In the rows, zero is written as 128.
Each path below is one point turned by a fixed rotation once a step. After each direction that follows a path, write how fast that rotation turns it, in degrees each step (0 if it stays still).
Each turn is a multiple of 5 degrees from 10 to 175, or 0.
Each row of a path follows its step; steps can be skipped.
Path 1:
step 0: [126 130 130 113 123 118 122 132 132 127 120 135 136 134 127 131 132 134
 141 141 124 131 127 127 142 112 123 117 132 137 128 116 128 129 130 131
 135 131 133 127 128 133 121 128 126 132 131 129 135]
step 1: [127 128 129 122 122 111 122 128 128 134 120 126 136 125 126 127 126 141
 129 122 119 140 128 139 121 136 131 126 132 115 120 131 128 128 131 127
 123 128 132 133 140 132 130 127 133 115 115 127 122]
step 2: [144 122 124 123 132 120 126 133 129 136 128 127 145 131 138 124 137 131
 133 129 134 130 118 125 139 134 137 133 141 136 129 120 134 130 127 126
 134 125 128 133 132 125 115 121 129 135 130 129 129]
step 3: [125 134 116 127 119 127 129 124 133 125 121 132 137 133 136 121 129 134
 139 128 131 129 130 119 115 125 114 119 134 122 126 132 142 117 128 134
 122 124 126 133 132 132 122 127 124 122 114 124 123]
step 4: [136 130 128 122 124 122 120 136 128 145 127 136 130 119 130 125 138 124
 124 121 119 135 130 123 128 124 130 125 134 133 138 124 132 127 131 132
 122 135 126 144 132 119 119 138 133 123 138 128 134]
step 5: [131 131 119 114 129 137 125 134 123 123 123 135 133 125 129 127 134 132
 130 137 134 127 126 133 120 138 124 133 132 128 131 116 133 132 138 126
 126 132 133 129 127 134 125 128 110 110 118 124 120]
step 6: [129 138 129 134 130 116 125 133 137 131 132 135 141 128 128 116 124 122
 121 133 114 131 114 126 133 129 111 125 135 127 132 125 130 129 141 123
 129 130 134 137 122 132 125 130 132 133 126 128 134]
step 7: [137 128 131 121 126 132 121 123 123 123 140 125 135 114 129 129 128 131
 134 127 130 135 128 136 113 135 120 125 134 127 123 120 126 121 133 133
 127 138 127 135 135 117 124 122 121 128 117 141 133]
step 8: [141 133 122 123 121 122 127 130 148 130 122 136 130 133 138 134 126 125
 124 141 124 125 119 122 120 124 131 130 121 137 126 120 137 134 130 127
 135 135 135 128 128 127 125 131 133 127 121 133 140]
step 9: [123 135 127 133 130 121 126 121 127 135 128 130 131 124 128 119 120 130
 137 123 132 139 130 134 112 133 123 122 133 130 130 108 124 122 117 131
 129 132 145 130 134 131 130 129 128 118 126 125 131]
Speeds:
[125 126 129 128 129 124 125 128 128 130 126 129 124 129 128 129 131 128
 130 125 128 128 130 128 128 126 128 130 126 129 130 125 128 131 131 129
 126 130 132 124 127 129 128 130 127 124 128 128 129]  85
Path 2:
step 0: [134 120 127 141 133 119 125 120 130 123 113 134 121 128 118 127 128 139
 131 128 124 115 129 131 138 128 125 118 131 128 133 137 135 129 123 127
 117 115 129 129 121 134 131 128 130 123 126 138 117]
step 1: [128 138 119 141 129 127 122 115 122 116 118 127 115 131 111 132 130 133
 124 133 131 130 126 123 126 128 130 131 124 123 135 121 123 123 123 142
 116 129 120 127 126 126 123 127 121 120 135 128 120]
step 2: [132 133 121 136 123 128 122 121 120 130 119 118 131 118 127 135 138 120
 123 130 131 129 137 123 131 132 117 129 138 127 123 124 122 122 116 124
 118 122 112 124 131 121 130 130 136 117 134 121 128]
step 3: [130 134 123 122 120 128 131 119 119 128 115 133 121 128 141 123 138 139
 124 130 136 129 126 126 142 126 125 128 137 114 135 127 136 122 121 125
 126 122 123 123 123 126 138 125 140 127 125 120 131]
step 4: [134 131 131 127 128 121 128 133 120 114 126 139 117 134 139 127 133 131
 122 134 127 133 133 117 121 130 125 122 116 123 136 129 136 119 125 123
 127 127 122 108 132 120 135 120 124 122 123 128 125]
step 5: [133 124 121 135 118 128 135 124 123 125 119 119 131 123 131 137 139 129
 119 127 127 122 136 118 123 125 128 123 118 135 125 135 128 110 138 124
 133 122 137 118 127 134 137 122 122 121 125 127 124]
step 6: [135 123 117 130 123 139 127 141 120 131 109 121 128 122 129 132 116 143
 120 129 130 123 129 120 123 121 122 127 128 123 130 126 129 130 135 128
 121 127 126 126 123 133 139 124 119 134 124 120 122]
step 7: [127 117 127 134 128 124 120 138 117 112 119 118 120 132 129 136 116 130
 141 114 134 132 133 122 128 126 129 125 138 127 129 125 129 125 129 124
 123 123 123 118 120 130 122 123 123 126 121 122 135]
step 8: [133 132 126 138 123 126 119 123 135 119 119 133 123 126 135 138 131 120
 142 124 140 120 124 120 133 120 131 115 132 129 121 124 122 124 119 127
 124 133 131 122 122 142 138 127 119 130 131 130 132]
step 9: [139 128 119 129 137 132 133 127 133 122 112 133 122 124 134 136 125 131
 138 130 127 131 134 125 135 116 119 116 131 126 126 123 131 123 123 130
 122 131 129 128 128 124 126 126 132 129 144 140 113]
Speeds:
[129 128 124 126 129 127 128 128 127 128 128 132 121 128 127 125 127 130
 130 125 126 129 127 127 126 129 129 132 129 129 127 127 129 128 130 127
 129 128 126 128 126 125 126 127 127 129 127 128 126]  120
Path 3:
step 0: [119 137 130 124 121 133 140 135 124 140 127 124 142 123 127 123 129 122
 130 135 124 123 115 132 116 133 123 124 129 120 129 137 128 120 112 133
 129 130 124 126 126 120 125 126 127 122 122 136 119]
step 1: [123 129 131 133 119 126 133 131 122 136 132 127 137 126 129 131 135 135
 125 129 123 122 118 126 125 143 146 128 124 125 119 133 121 121 134 121
 126 132 120 127 136 140 136 123 127 142 126 131 117]
step 2: [130 120 126 129 120 125 118 122 122 121 123 138 125 127 126 140 131 132
 125 129 136 135 126 141 123 145 138 117 125 123 129 137 126 122 122 131
 125 131 126 130 136 136 126 143 123 130 136 126 131]
step 3: [133 130 142 127 126 133 131 119 130 124 127 127 130 136 140 133 120 135
 131 132 133 126 116 133 123 128 130 124 129 118 125 136 139 130 123 131
 119 132 125 139 120 134 114 135 127 125 122 136 143]
step 4: [126 125 133 117 125 127 125 125 131 120 131 115 123 133 131 120 130 117
 131 145 118 128 118 126 118 125 134 124 136 131 125 128 129 135 123 123
 121 127 114 136 123 137 129 122 129 134 136 138 126]
step 5: [125 125 117 123 125 128 132 133 129 141 120 124 127 128 128 131 128 120
 130 142 130 130 128 128 120 135 119 129 121 128 132 130 118 119 112 124
 128 131 115 137 135 130 116 127 135 135 134 128 119]
step 6: [120 124 139 136 125 135 135 133 120 138 127 121 133 129 138 139 142 133
 128 116 116 124 129 119 116 136 130 132 124 125 128 135 121 120 120 124
 127 139 128 130 131 129 120 136 128 131 127 126 130]
step 7: [134 118 132 134 116 120 121 135 127 121 142 118 135 129 121 144 131 134
 127 132 126 126 127 126 116 142 133 122 131 124 129 134 132 126 129 120
 128 129 129 130 123 129 132 132 114 122 135 133 129]
step 8: [134 133 127 126 120 115 136 125 128 126 131 139 128 134 123 136 109 132
 124 128 137 131 122 127 114 130 134 125 135 131 128 134 127 123 118 136
 123 132 119 136 120 125 122 124 123 134 134 138 137]
step 9: [120 127 132 131 127 127 142 110 123 124 116 133 126 131 135 134 132 127
 133 137 118 128 116 126 119 126 130 128 139 129 133 133 129 134 120 131
 133 127 126 128 125 133 127 127 134 133 129 146 120]
Speeds:
[126 126 129 130 128 128 129 128 128 131 125 129 131 127 127 131 129 125
 129 126 130 127 129 129 129 128 132 129 128 128 129 125 128 129 130 124
 127 131 126 131 130 129 130 132 127 124 128 125 128]  80
Path 4:
step 0: [130 128 115 121 126 131 115 123 142 128 129 125 116 133 124 134 127 132
 120 134 129 127 134 121 115 123 127 125 132 130 125 124 136 135 133 124
 123 127 136 125 127 133 136 108 130 133 137 135 129]
step 1: [127 111 124 131 123 126 121 125 140 121 126 121 130 136 131 141 126 123
 120 127 119 138 121 126 136 122 139 131 124 124 137 123 140 121 133 128
 123 127 139 138 124 123 129 125 125 126 134 130 135]
step 2: [131 129 127 129 129 125 125 131 140 120 128 125 134 133 129 125 118 124
 126 139 125 129 131 112 138 127 131 137 135 130 117 123 124 124 142 125
 115 119 132 122 131 134 137 126 132 125 144 121 131]
step 3: [138 120 123 123 129 143 122 133 130 124 122 129 125 132 130 131 123 125
 134 133 124 121 116 138 131 119 126 129 126 129 135 122 123 136 137 120
 130 120 139 127 128 131 128 120 134 129 146 129 142]
step 4: [126 131 112 134 127 128 131 126 138 121 120 121 123 123 127 133 126 116
 130 138 116 123 133 124 118 127 140 139 122 129 131 125 127 122 132 129
 130 128 127 124 123 122 137 131 128 135 139 134 143]
step 5: [132 125 125 124 138 133 126 132 135 123 120 124 122 136 121 139 132 129
 111 135 134 132 127 124 120 130 134 128 135 125 121 131 131 133 129 122
 124 122 130 130 111 131 132 120 132 136 146 122 130]
step 6: [124 126 133 137 126 119 123 123 135 117 121 119 124 134 129 138 120 122
 128 125 115 128 120 122 125 125 129 128 126 131 135 130 124 128 137 133
 119 130 137 132 118 134 122 109 126 125 140 133 134]
step 7: [128 117 117 123 126 124 126 122 143 119 130 130 133 130 136 128 133 122
 127 132 121 121 128 113 126 134 133 132 127 133 120 121 129 136 135 123
 123 113 130 135 131 130 133 118 141 132 132 119 136]
step 8: [135 125 131 129 128 138 124 130 144 131 121 124 124 140 129 134 123 129
 130 124 124 124 119 126 125 112 132 121 132 125 124 110 134 128 137 121
 120 127 128 127 125 128 137 128 136 129 138 138 139]
step 9: [132 130 120 121 122 118 123 129 140 131 128 121 121 128 126 135 129 123
 124 131 128 127 132 124 127 121 137 147 129 130 138 129 135 121 142 125
 133 130 137 123 130 135 135 123 127 130 141 124 141]
Speeds:
[127 131 131 127 129 128 128 132 128 128 126 128 131 129 127 127 126 130
 129 127 129 132 126 127 127 131 130 128 130 124 125 124 128 126 127 129
 129 130 128 128 127 127 131 129 132 130 130 127 127]  120
[130 128 126 127 127 129 131 128 128 129 129 126 127 125 126 129 131 129
 129 128 126 125 130 127 124 125 128 126 129 127 129 125 130 128 127 124
 131 130 130 127 129 124 129 129 131 128 129 130 125]  85
[128 130 127 131 126 131 131 130 130 132 128 127 127 127 129 127 126 126
 130 125 130 126 128 129 130 132 128 127 128 128 128 127 127 132 128 124
 127 126 129 127 130 128 128 128 130 130 125 130 133]  80
[130 127 129 126 125 127 127 125 125 126 130 127 129 130 127 126 127 127
 126 122 127 130 127 125 130 125 129 127 130 128 126 126 127 128 127 127
 127 126 129 130 133 128 130 129 128 128 128 130 129]  60
[128 130 128 129 130 123 126 129 130 127 127 128 129 125 131 128 127 126
 128 127 130 126 133 128 126 128 127 127 130 129 128 124 125 124 126 129
 126 130 130 128 128 128 128 129 125 127 128 128 131]  155
